(in the rows, 128 means zero)
The rows of Z fall into several groups, which share some directions, and each row is roughly a mix of its group's hidden directions.
Z (134 x 10):
[[ 87 112 144  97 154 114  88 161 151 117]
 [133  93  98 134  99 120 155 128 159  78]
 [104 163 120 116 129  57 133 116 137 128]
 [103  94 164 105 127 110 177 137 150 148]
 [141 159 142 170 111 115 116 178 154 110]
 [ 87  98 124 125 181  96 124 149 114 116]
 [128  67 135 140 145 135 130  81 101 138]
 [ 90 138 163 136 110 139 126 132  66 137]
 [167  77 108 104 141 140 107 124 151  98]
 [150 138 144  88  75 121 158 126  99 142]
 [ 84 177 132 116 118 134 140 172 139 149]
 [154 143 167 127  87 135 125  90 107 164]
 [123 120 136  65 114  96 145 167 137 138]
 [148 134 165 163 123 153 139 100 133 180]
 [137 141  87  83 100 127  80 145 129 123]
 [157 143 148 166 114 109 107 155 175 106]
 [105 157 146 114 160 144  90 128 162 167]
 [120  82  85 130 112 124 153 158 140 164]
 [121 161  79 123 151 141 148 166 150 101]
 [108  82 126 115 186 100 131 150 126 130]
 [159  83 110 143 143 118 151 132  76 118]
 [ 97  96 155 125 149 164 158 125 168 146]
 [115 124 136  76 121 158  93 104 167 121]
 [113 132 145 105 110 129  79 141 153  76]
 [ 69  88 145 135 143 137 116 113 129 162]
 [136 138 130 146  72  97 102  96 151 106]
 [135 102 154 122  63 148 119 124 152 106]
 [112 106 125 174  84 144 129 130  84 146]
 [181 153  92 108  92 130 150 128 126 108]
 [132 143  98 154 121 136 161 170 177 117]
 [ 87 119 116  77 129 142 151 120  90 150]
 [118 141 177 128  96 113 120 131 181 107]
 [118 128  82 112  80 143 118 125 129  82]
 [163 171 133 109 118 147 134 105  81 152]
 [ 76 129 137 100 138 151 108 136 144  80]
 [172 142 111  99  76 117 117 155 141 115]
 [153 182 131 114 154 128  82 131 139 103]
 [102 159 169 126  79 111 120 127 155 105]
 [ 88 119 110 173 165 129 130 104  91 132]
 [143 141 121 111  70 124  93 168 147 122]
 [186 126 122 110 149 126 152  97 153  97]
 [180 116  98 154 104 142 138 131  86 146]
 [126 139 173 153 158 133 152 177 153 125]
 [158 147 117 107  74  91  98 136 134 115]
 [ 94 120 125  91  97 139 115 171 163 146]
 [ 89 175 121 141 132 149 106 122 175 121]
 [129  81 121 149 137 112 121  99 104  75]
 [159  94 101  91 154 114 131 169 132 150]
 [122 128  66 140  88 128 114 163 122 142]
 [142  86 137 129 149 149 126 130 193 138]
 [150  99 164 143 159 115 100 114 105 170]
 [177 139 133 125 128 131 148  99 114 185]
 [138  93 134 131 108 115 124  62 159 126]
 [181 157 120  81 113 153 141 133 135 111]
 [107 160  87 147 110 169 100 158 121 127]
 [148 115 131  87 185 115 106 154 105 126]
 [100  88 121 168 148 156 144 169 133 118]
 [111 131 118 144 135 162 144 195 151 115]
 [162 102 108 106 174 136 118  87 105 134]
 [ 77 180 135 132 128 157 101 115 129 117]
 [126 133 147 133 183 142 102 121 147 178]
 [160 120  92 142 140 127 161  88 113  87]
 [125 129 115 110 131  71 130  94 120  80]
 [131  90 127 110 123  91 119  69 107 116]
 [115 164 158 118 150 129 108  69 112 144]
 [128  65 108 108 107  93 146 121 131 149]
 [148 127 130 125 167 157 111 181 165 129]
 [148  93 157 101 127 104 136 142  76 150]
 [146  83 103 144  88  99 133 164 134 144]
 [129  79 154 139 129  99 144 177 141 148]
 [ 96 122 151 173  77 146 140 127 135 103]
 [136 145 182 166 142 153  90 126 139 145]
 [187 120 120 119 121 115 156  98 112 166]
 [143 182 131 114 138 117  93 134 131  78]
 [ 93 159 125  91 136 147 134 174  95 134]
 [137 131 127 130 102 122 123 180  96 180]
 [115 103 143 125  82 133 138 137 146  68]
 [132 122 149 172 176 163 143  96 127 127]
 [ 84  93 125  80 153 131 156 112 141 128]
 [131  61 112 136 106 160 108 131 128 149]
 [179  84 114 128 164 107 125 111 110 144]
 [155  91  85 109 105 113 152 159 104 119]
 [120  97 146 110 153 161 120  73 107 109]
 [133 127 110  68 153 124 127 120  77 137]
 [149 109 134 170 145 121 111  84 132 174]
 [112 131 185 144 145 138 140  89 163 143]
 [128  78 178 151 111 119 116 113  98 132]
 [106 129 176 113 146 113  83 149 151 101]
 [150 153 179 126  99 156 104 120 159 108]
 [121 125  97  96 156 172 110  95  97 137]
 [ 85 121 158 130 149 137  97  77 112 137]
 [146 127 131  99 174 138 126 190 135 136]
 [117  93 138  87  93 131 100 104 132 167]
 [117 113 128 157 114 131 191  89 119 146]
 [128 135 127  88  73 116  84 140 144 115]
 [181 116 136 107 168 129 126 139 148 169]
 [ 84 158 143 106 118 138 135 183 128 108]
 [152 140 131 130 153 125 153 192 113 159]
 [143 115 107  97 129 113 126 126 141  57]
 [131  82 107 118 114  77 154 120 129 161]
 [140  82 152 115 158 139 139  90 168 137]
 [112 129 153 166 142 115 180 103 108 157]
 [ 61 159 134 130 144 140 114 112 149 150]
 [102 110 172 175  98 134 111 106 146 137]
 [135 119 155 184  88 151 152 141 113 115]
 [ 96 122 147 170 139 157  78 115 116 147]
 [ 81  80 124  93 147 145 143 128 141 107]
 [116  80  92 112 107 117 156 151 138 164]
 [134 164  91 115 143 138 161 181 126 117]
 [130 121 122 153  81  78 143  93 108 125]
 [193  97 129 114 132 108 129 100 124 154]
 [166 144 112 123 171 132 101 118 179 133]
 [142 107 107 108  92 109 138 147 117  69]
 [128 158 163 127 111  85 140 180 128 115]
 [119 138 113 157 177 101 180 133 125 117]
 [ 72  75 135 119 145 156 130 131 137 136]
 [ 83 148  93  92 110 116 159 157 128 119]
 [144 133  86 162  97 144  85 131 159 120]
 [ 73 134 130  97  90 113 146 156 149 119]
 [154  95  97 114 167 163 110 144 155 145]
 [118 120 173 172 157 102 141 132  91 139]
 [106 126 138 147 188 140 165  99 115 144]
 [108 117 119 147  83 163 137  79 142 108]
 [146 172 146 134 102 107 175 140 110 159]
 [118 106 124 131 142 130  82 177 104 165]
 [136 177 152 146 159 154  97 126 129 163]
 [148 109 147 129  87 118 160 170 167 120]
 [174  83 101 142 120 164 104 113 122 127]
 [154 135 131 121 110 193 114 166 137 111]
 [ 73 166 139 138 117 145  99 101 153 132]
 [133 150 176 138 180 156 126 105 127 108]
 [166 115 144 163 120 150 113 104 103 175]
 [123 127 120  84 133 117  91 152 153  78]
 [104 143 101  89 116 112 166 176 122 129]]

Each list below has four rows that fit no group; the rest each fit one group, if only roughly. Name those rows in the order they come.
    z_930: [ 95 156 158 152 139 120 158 125 125 181]
    z_228: [ 79 157 134 142 140 142  96  92 114 159]
    z_500: [146  80 138  91 170 158 117 135 117 145]
    z_62: [148 168 105 111 154  86 148 158 101 123]
    z_710: [ 97 163 157 138 128  98 152 170 158 126]
    z_53: [188 138 147 134 150 125 125 117 102 171]
    z_890: [114 113 147 130 181 100 114 126 127  76]
    z_529: [162 123 116 111 152  75 110 165 120 104]
    z_64: [122 117  89 134 135 195 134 134 148 103]
    z_17: [136 148 133 195 107 104 141 159 123 121]
 => z_500; z_710; z_529; z_64
    z_393: [ 81  81 115 148 118 119 127 158 137  95]
    z_272: [107 113 141  74  94 149 146 143 143  94]
    z_715: [172 141 120 123 182 134 112 169 112 124]
    z_750: [105 171 117 144 113 161 148 128  78 113]
    z_698: [ 69 130 127 114 133 114 175 152 115 108]
    z_896: [125 123 100 172 129 133 153 106  71 134]
    z_841: [180 128 111 180 166 121 123 132 118 127]
    z_977: [ 94 120 118 126 178 157 117  99  90 141]
    z_723: [116 153  91 138  87 156  81 129 140 115]
    z_56: [143 138 166 163 127  81 158 162 126 120]
    z_218: [ 85 161 122 145 131 155 152 157  86 140]
    z_180: [132 153 154 127 136 181 124 163  96 156]
    z_461: [136 142 193 112 128 112 134 141 169 108]
    z_637: [ 89 110 126 127 116 167 105 178 150 112]
 => z_272; z_698; z_977; z_180
    z_226: [ 80 115 147 158 109 103 150  90 103 120]
    z_762: [146 160 131  99 149 118 141 161 112 184]
    z_414: [107 177 117 110 151 103 167 147 157 137]
    z_41: [ 86 111 127 141 124 112 131  92  90 172]
    z_921: [145  90 181 116 140  97 135 101 113 151]
    z_377: [158 187 121 130 147  98 135 140  91 133]
    z_803: [ 88 150 151 120 112 106  90  99 134 167]
    z_129: [113  98  93 120 111 109 132  79 159  99]
    z_6: [ 97 134 163 165 149 177 143 125 153 126]
    z_861: [157  90 134  97 143 101 142 167 161 146]
    z_400: [167 172 151 136 120 110 136 116 101 172]
    z_316: [129 149 132  76 135 141 105 123 109  73]
    z_756: [107 152 169 113 171 116 129 113  86 148]
 => z_226; z_921; z_400; z_756
    z_340: [117 123 186 161 148 147 149 122 156 155]
    z_199: [ 87 152 131 144 171 157 145 156 136  97]
    z_668: [ 97 111 176 167 112 130 132 160 149 148]
    z_200: [140 149 119 129 117  91 113  76  86 109]
    z_440: [116 108 105 162 139 113 172 178 142 138]
    z_416: [143 128 171 109 147 153 136  90  95 164]
    z_796: [151 136  99 150  73 137 142 106 103  98]
    z_198: [125  97 154  69 133 120 133  98 161 132]
    z_171: [130 133 178 141 145 123 173 160 119 161]
    z_471: [102 107 121 177 171 117 156 114 153 143]
 => z_340; z_416; z_171; z_471
    z_646: [ 92  92 182 120 130 140 123  93 120 110]
    z_421: [156 140 140  88 100  94 155 172 135 123]
    z_745: [115 117 140  91 160 129 148  77  91 136]
    z_361: [104 137 154 174 120 167 129 126 175 119]
    z_373: [163 115  97 141  70 148 144 118 107 116]
    z_860: [ 94 137 158 147 165 155 160  91 136 146]
    z_840: [128  96 114 145 136 160 166 175 143 157]
    z_628: [154 169 124 136 124 110  95 183 134 108]
    z_758: [ 86 137 140 105 156  82 127 169 116 127]
    z_459: [145  96 106 181 149 136 136 152 159 104]
    z_266: [193 132 128 102 112 152 112 140 148 156]
    z_510: [139 148 146 133 143 125 169 110  91 180]
    z_627: [103 102 128 159 119 107 129 135 125 195]
    z_134: [138  71 126 141  98 145 121 107 130  83]
    z_779: [111 158 124 151  96  85 126  88 105 151]
 => z_646; z_860; z_510; z_779
    z_681: [ 86 144 116 116  76 132 128  84 108 125]
    z_57: [121  75 130 111 152 168 159 121 130 158]
    z_307: [152 156 120 143  57 128 111 113 122 126]
    z_431: [106  93 167 101 127  97  93 116 125 158]
    z_609: [ 82 166 101 156 121 118 141 122  89 109]
    z_55: [136 183 158 110 166 143 129 152 134 100]
    z_728: [116 114 108 164 145 120 140 112  76  86]
    z_707: [127  87 109 104 153 148 186 144 134 125]
    z_106: [138  94 167 138 122 140 180 143 153 154]
    z_617: [153 142  95 125 166 166  95 164 120 131]
    z_116: [150  97 127 103 141 101 179 112  96 108]
 => z_307; z_55; z_106; z_116
    z_575: [ 68 151 146 148 150 118 119 141 110 164]
    z_638: [109 170 136 159  82  99 120 102 114 144]
    z_54: [155 187 117 101 123 102 149 155 122 144]
    z_536: [ 98 120 112 153 107 111 133  85 141  77]
    z_686: [ 99 151 163 162 105 135 163  95 128 153]
    z_917: [103  96 145 159 127  92 139 134 133 182]
    z_653: [137 114 159 169  95 118 167 116  93 107]
    z_157: [129 118 158 130 120  96 151  60 120 121]
    z_769: [ 88 165 143 149 153 120 171 115 125  97]
    z_368: [138  91 142  96 147 132 141 100  93 173]
 => z_638; z_536; z_769; z_368
    z_472: [150 108 116 105 160 177 113 127 159  94]
    z_708: [125  93 130 135 173 150 103 179 136 142]
    z_711: [106 101 119 128  84 120 136  81 133  87]
    z_314: [133 113 150  84 190 151 142 132 126 137]
    z_613: [100 119 151 103 173  94 129 160 142 157]
    z_588: [124 146  51 127 133 132 138 123  99 127]
    z_807: [143 135 137 198  94 121 124 124 105 111]
    z_619: [146 131 145  97 176 128 153 146 119 177]
    z_362: [136 111  95 177 172 137 121  92 125 130]
    z_497: [ 78 116  90 128 123 111 162 146 103 155]
 => z_472; z_708; z_807; z_619
    z_632: [102 130 117 119 156 119 106 166 183 105]
    z_991: [138  80 172 107 101  90 125 117 117 142]
    z_162: [ 99  71 131 135 105 109  92  99 119 132]
    z_933: [149  88 123 162 154 127 107  82 102 117]
    z_236: [107 121 138  85 144 156 123 168 174 138]
    z_986: [ 75 123 106 149 169 124 117  93 114 109]
    z_209: [114  90 111 179 129 178 138 116 124 126]
    z_843: [128 109 160  79 155 114 141  80 123 122]
    z_849: [ 91 135  87 135 184 139 101 119 132 136]
    z_568: [186 112 116 174 129 141 136 136 110 101]
    z_944: [105 146 121 136 162 107 174 134 146 175]
    z_112: [111 158 142 124  73 164 106 156 147 122]
    z_90: [164 140 122 154 156 124 147 145  74 101]
    z_275: [111 131 124  93  82 133  98  83 152 125]
    z_604: [171 147 110 174 145 120 133 101 120  89]
 => z_209; z_112; z_90; z_604
    z_299: [165 136 165 129 180 120 122 154 148 104]
    z_437: [162 103 127  92 118  65 130 121 123 128]
    z_232: [137 118  77 100 175 146 161 133 119 129]
    z_304: [176 119 105 157 121 147 137 143 114  77]
    z_586: [108 132 160 134  83 162 107 128 100 166]
    z_558: [142 160 144 143 163 131 133 175 136 173]
    z_990: [ 89 171 106 141 161 150 126 163 105 129]
    z_245: [187 130 148 148 148 101 112 137 159 150]
    z_131: [107 142 148 125 151 190 124 158 147 153]
    z_35: [ 85 101 131 108 159 105 124 173 126 156]
    z_390: [125 103 106 120 124 112 177 117  88  86]
 => z_232; z_586; z_245; z_390
    z_951: [131 108 113  75 131 125 145 114 184 114]
    z_115: [166  91 115  82 127 139 164 105 124 141]
    z_494: [108 158  81  85 168 118 125 129 116 132]
    z_12: [133  75 115 103 168 118 104 163 133 136]
    z_267: [136 124 123 167  82 133 138 174 154 154]
    z_905: [152 174 144 105  85 122  87 116 130 138]
    z_14: [153  84 123 141 185 150 146 117 139 146]
    z_525: [107 123 147 141 163 163 103 177 130 157]
    z_561: [155 122 126 119 189 104 156 142 130 162]
    z_256: [138 103 103 147 104 146  89  85  92 137]
    z_109: [136 139 158 139 166 147  76  94 111 139]
    z_677: [146 130  92  74 115  93 104 132 125  99]
 => z_267; z_525; z_256; z_677
    z_292: [120 147 153 157  98 124  88 176 121 106]
    z_63: [128 156 149  95 155 100  88 104 146  97]
    z_478: [118 134 113  94 102 145 122 154 191 118]
    z_641: [126 175 160 134  81 144 130 106 160 123]
    z_825: [124 109  81 143 110 132 132  92 145  78]
    z_493: [172 124 125  88 143  96 109 172 138 125]
    z_434: [104 141  92 178  94 142 124 164 136 137]
    z_406: [ 78 123 126 117  96 128 122 121 169  85]
    z_985: [133  97 160 125 141 108 162  70 116 133]
    z_794: [138 142 133 201 142 137 134 165 125 135]
    z_59: [103  97 116 125 179 145 100 129 140 170]
    z_999: [100 151 175 162 133 138  90 134 111 154]
    z_587: [111 132 138 118 129 116 143 119 128 207]
    z_877: [ 82 119 117  86 138 147  95 165 140 117]
    z_332: [ 84 114 157  79 105 105 131 146 106 134]
 => z_292; z_63; z_478; z_877
    z_631: [149 150 119 195 103 147 128 143 113 144]
    z_645: [126 120  86 127 153 147 113  98 100  78]
    z_871: [159  79 135 144 124 166 113 104 101 105]
    z_448: [ 83 154 151 130 177 126 133  89 121 139]
    z_759: [107  88 154 151 126 132 136 113 185 107]
    z_330: [168 125 132 162 102 127 164 151 164 153]
    z_509: [130 139  88  95 137 166 111 140 175 112]
    z_567: [ 96  99 104 130 137  99 169 172 130 144]
    z_687: [123 191 149 132 158 159 142 129 123 154]
    z_780: [100 136 177 118 171 147 118 157 143 152]
    z_703: [ 95 103 130 106 176 148 157  90 125 121]
 => z_631; z_759; z_509; z_780
    z_323: [123 153 122 190  87 112 126 108 114 113]
    z_908: [184 114 109 134 125 159 118 100  94 150]
    z_118: [159 156 136 100 155 122 141 167 120 175]
    z_984: [146  95 153  99 126 107 157  82 139  99]
    z_868: [176 121  98 129 139 132  92 164 164 122]
    z_346: [113 110  68  95  89 126 115 117 135 113]
    z_661: [120 159 136 130 125 118 152 170 175 167]
    z_161: [ 85 130 161 145 134 127 175 109  91 138]
    z_967: [ 79 150 119 116 125 117 153 100 147  80]
    z_344: [157 154  69 156 107 138 122 150 124 108]
 => z_908; z_984; z_346; z_344
    z_878: [166 105 161 140 179 128  95 142 115 139]
    z_763: [143 146 128  76 149 130 104 182 132 121]
    z_225: [ 79 139 164  92 153 130 147 159 127 112]
    z_642: [106 109 127 169  87 140 138  98 136  84]
    z_23: [147 161 165 139  87  92 147 148 148 141]
    z_205: [117  66 129 104 107 157 123 123 132 166]
    z_942: [126 107  89 124 131 163 117  82 106  91]
    z_957: [ 99 114 133 175 158 162 152  95 129 112]
    z_328: [134 172 120 145 115 167 110  83 149 104]
    z_899: [127 152 120 164 155  71 154 112 109 116]
 => z_225; z_23; z_942; z_957
    z_231: [141 101  91  87 160 162 112 146 126 151]
    z_107: [124 101 133 136  79 106 168 133  91 152]
    z_433: [105 140 119 118  63 121 169 128 142 113]
    z_455: [126 126 160 164  77 100  98 106 138 132]
    z_597: [ 98 122 131 134 172 122  84 124 170 153]
    z_317: [130 137 129 151 166 179 113 165 136 160]
    z_596: [137 150 160 145  80 121 136  77 115 143]
    z_246: [141 115 154 143 122 135 148 157  59 127]
    z_927: [177 128 141  65 140 126 122 146 119 114]
    z_777: [152 131 152 103 112 154  93  74 109 134]
    z_100: [143 180 109 103 147 130 151 162 103 154]
    z_678: [138 190 142 151 162 117 136 103 119 104]
    z_429: [128 112 146 111  86 130 157 164 139 178]
    z_371: [125 149 118 177 145 175 156 150 152 128]
 => z_455; z_317; z_596; z_371
    z_480: [156 125 138 114 137 156 120 186 165 105]
    z_909: [ 93  87 147 137  84 106 151 145 109 108]
    z_265: [143 102 101 170 145 119 166 164 125 100]
    z_556: [191 141 116 133 145 112 135 122 103  86]
    z_413: [ 96 117 115 136 138 149 146 166 188 127]
    z_516: [176 186 143 114 124 134 131 107 129 153]
    z_765: [146 112 106  81 118 134  96  96  96 156]
    z_120: [155 125  93 153  87  76 123 136 113 127]
    z_105: [100 124 153  55 128 128 131 104 125 130]
    z_911: [173 108 116 133 135 143 173 134 125 177]
    z_78: [ 99 133 172 180 126 137 151 126 162 120]
    z_857: [138  76 109 157 151  96 167 125 121 123]
    z_22: [145  91  79  88 110 101 119 143 143 121]
 => z_480; z_413; z_765; z_22
